Turns, then the turns between two rows, first turn first; the first pair answered
K (before => after):
10,-17,4,2,22,2,3,0,-14,-1 => 3,-11,0,-4,26,5,8,-2,-7,-5
-2,4,3,-5,21,19,6,3,5,0 => -9,-7,-10,5,11,-3,-1,-11,11,-19
-8,1,-1,1,9,1,4,-7,15,-14 => 9,-12,4,15,-5,-5,-9,-6,3,-5
H (before => after):
18,-23,-9,15,-14,-21,-16,-3,-11,-3 => 20,4,5,3,-27,-1,-15,12,-8,24
15,-13,8,2,8,0,0,-1,-13,4 => 17,-10,9,0,5,2,0,4,-14,10
3,-1,4,3,-5,-5,-5,1,-4,3 => 1,6,7,-2,-3,2,-1,5,-2,7
R (before => after):
-1,15,0,-3,1,10,-11,3,-7,7 => -5,16,-4,0,-7,1,-14,-2,-2,0
4,4,5,-4,27,15,11,-2,-3,0 => -11,20,0,-8,12,11,11,-6,9,-7
-3,-15,-12,3,-1,-20,1,-9,12,-18 => 13,-28,0,5,17,-6,2,0,-4,-7
6,-21,6,4,-7,-16,-18,-1,-2,-6 => 13,-16,16,-2,6,2,-11,11,-10,9
Now pairs of rows:
Between the rows of a pair lie 2 to 3 turns.
-16,21,-9,-12,-6,3,-1,-1,5,8 => -4,-15,-14,3,13,-10,-6,-9,-9,-8
H then H then R
17,-23,0,16,3,-12,-13,-5,-14,0 => -6,14,4,-18,22,18,12,8,5,6
K then H then R
-16,16,2,-18,-7,13,2,2,6,-5 => -13,-11,-7,-8,6,-3,0,-11,-1,-25
H then R
-4,25,-8,0,-23,-11,2,-3,16,-2 => 13,1,-8,15,-25,-21,-10,-6,2,-3
H then H then K
15,-16,-3,6,17,6,-2,-6,-8,-3 => 22,-6,4,6,1,11,-8,1,-9,12
H then H
36,-17,19,19,-14,5,-15,12,-25,30 => -17,-13,-10,-10,50,4,19,-6,5,-29
K then H
8,-7,5,5,-3,7,-7,9,-4,2 => 3,-11,1,2,9,8,-1,6,-3,-6
H then H then H
-3,24,4,4,-35,-2,-5,5,12,10 => -9,26,0,2,-33,-4,-5,2,16,7
K then K
0,-17,7,-10,38,9,25,8,-17,-14 => 20,-3,15,12,-35,-7,-6,12,-19,19
K then H then H
-10,9,0,-3,-18,2,-8,0,1,-6 => 6,-11,4,6,-4,4,-9,1,-17,-2
R then R
-11,18,-6,-7,-19,-3,-8,2,11,9 => 15,-7,3,7,-13,-8,-16,3,-11,17
H then R then K
17,-8,5,18,-27,-9,-16,0,-7,14 => -4,16,-5,7,-37,-10,-9,-3,14,7
K then R then K
11,-4,16,7,0,16,-21,-3,-16,14 => -22,22,1,-10,-1,12,-8,-8,15,-8
R then K
-27,9,-21,-6,-14,6,4,-1,13,2 => 7,-12,-5,6,-7,16,-6,9,-18,27
K then R then R
-9,10,-1,-11,15,11,4,7,-1,1 => -14,2,-11,-2,0,-10,-5,-7,4,-13
R then H
3,9,6,0,-19,3,-3,5,0,16 => 7,-17,-3,10,-3,-14,-8,-6,-7,-3
K then R then R
-8,2,-4,6,-12,-8,-2,-2,5,-5 => 4,2,8,3,-4,7,-1,7,-5,14
H then R then K
-1,0,4,-9,19,20,14,16,-3,10 => -11,-19,-13,2,14,-10,5,-3,5,-20
R then H then R
22,-14,13,9,-10,-13,-11,-2,-16,2 => -13,25,4,-15,-13,-7,4,-3,16,-8
R then R then K
-5,14,-3,-9,-17,3,7,5,8,4 => 16,-17,2,4,-3,-1,2,4,-15,5
K then R then R
1,-18,0,-5,45,9,12,2,-11,-10 => 24,-3,12,14,-25,-1,-16,10,-14,27
K then H then H
10,-21,1,8,12,-3,0,0,-12,-4 => 10,3,12,-1,0,16,3,12,-9,16
H then R
0,7,1,2,-16,-1,-11,-3,7,-3 => 12,-6,9,3,-2,5,-10,2,-8,3
R then R
19,-1,7,8,-7,10,-2,7,-10,23 => 4,-8,-2,-3,29,13,13,4,-6,1
H then H
5,-17,-8,7,17,-16,-2,3,-15,0 => -7,15,-3,-13,17,6,9,14,-3,14
K then R
-8,3,-5,-1,-12,-7,-6,-6,7,-4 => 6,-8,5,-6,13,10,2,3,-8,7
R then K then H
4,-19,19,9,21,16,5,3,-17,-5 => -9,-3,6,17,-30,-11,-12,-9,4,-14
R then R then K
5,-4,7,-5,5,6,6,6,-4,14 => 4,-17,-1,4,5,-8,1,-3,-3,-1
H then K then K
15,-20,9,1,25,9,3,12,-19,7 => -11,-8,-15,5,-12,-24,-6,-11,9,-23
R then R then R
-1,11,-8,8,-17,-7,-7,-8,12,-1 => 11,13,6,1,2,15,1,6,2,15
R then R then R
-1,6,-6,7,-30,-16,-15,-9,10,1 => -9,13,3,-17,23,19,12,4,7,4
R then R then K
12,-13,10,0,6,0,2,1,-17,2 => -8,6,1,-3,-20,-12,-1,-4,5,-5
R then R then K
-14,-8,0,-5,10,1,3,-14,19,-20 => 12,-10,21,-1,6,20,-1,4,-1,14
K then K
-11,15,-4,-6,-15,-3,-7,-3,10,-3 => 4,12,8,-9,-2,13,-5,9,-5,15
K then R then K
0,10,0,-8,10,10,-3,1,1,6 => 1,13,-2,-3,-8,0,-9,-3,4,6
R then K then H
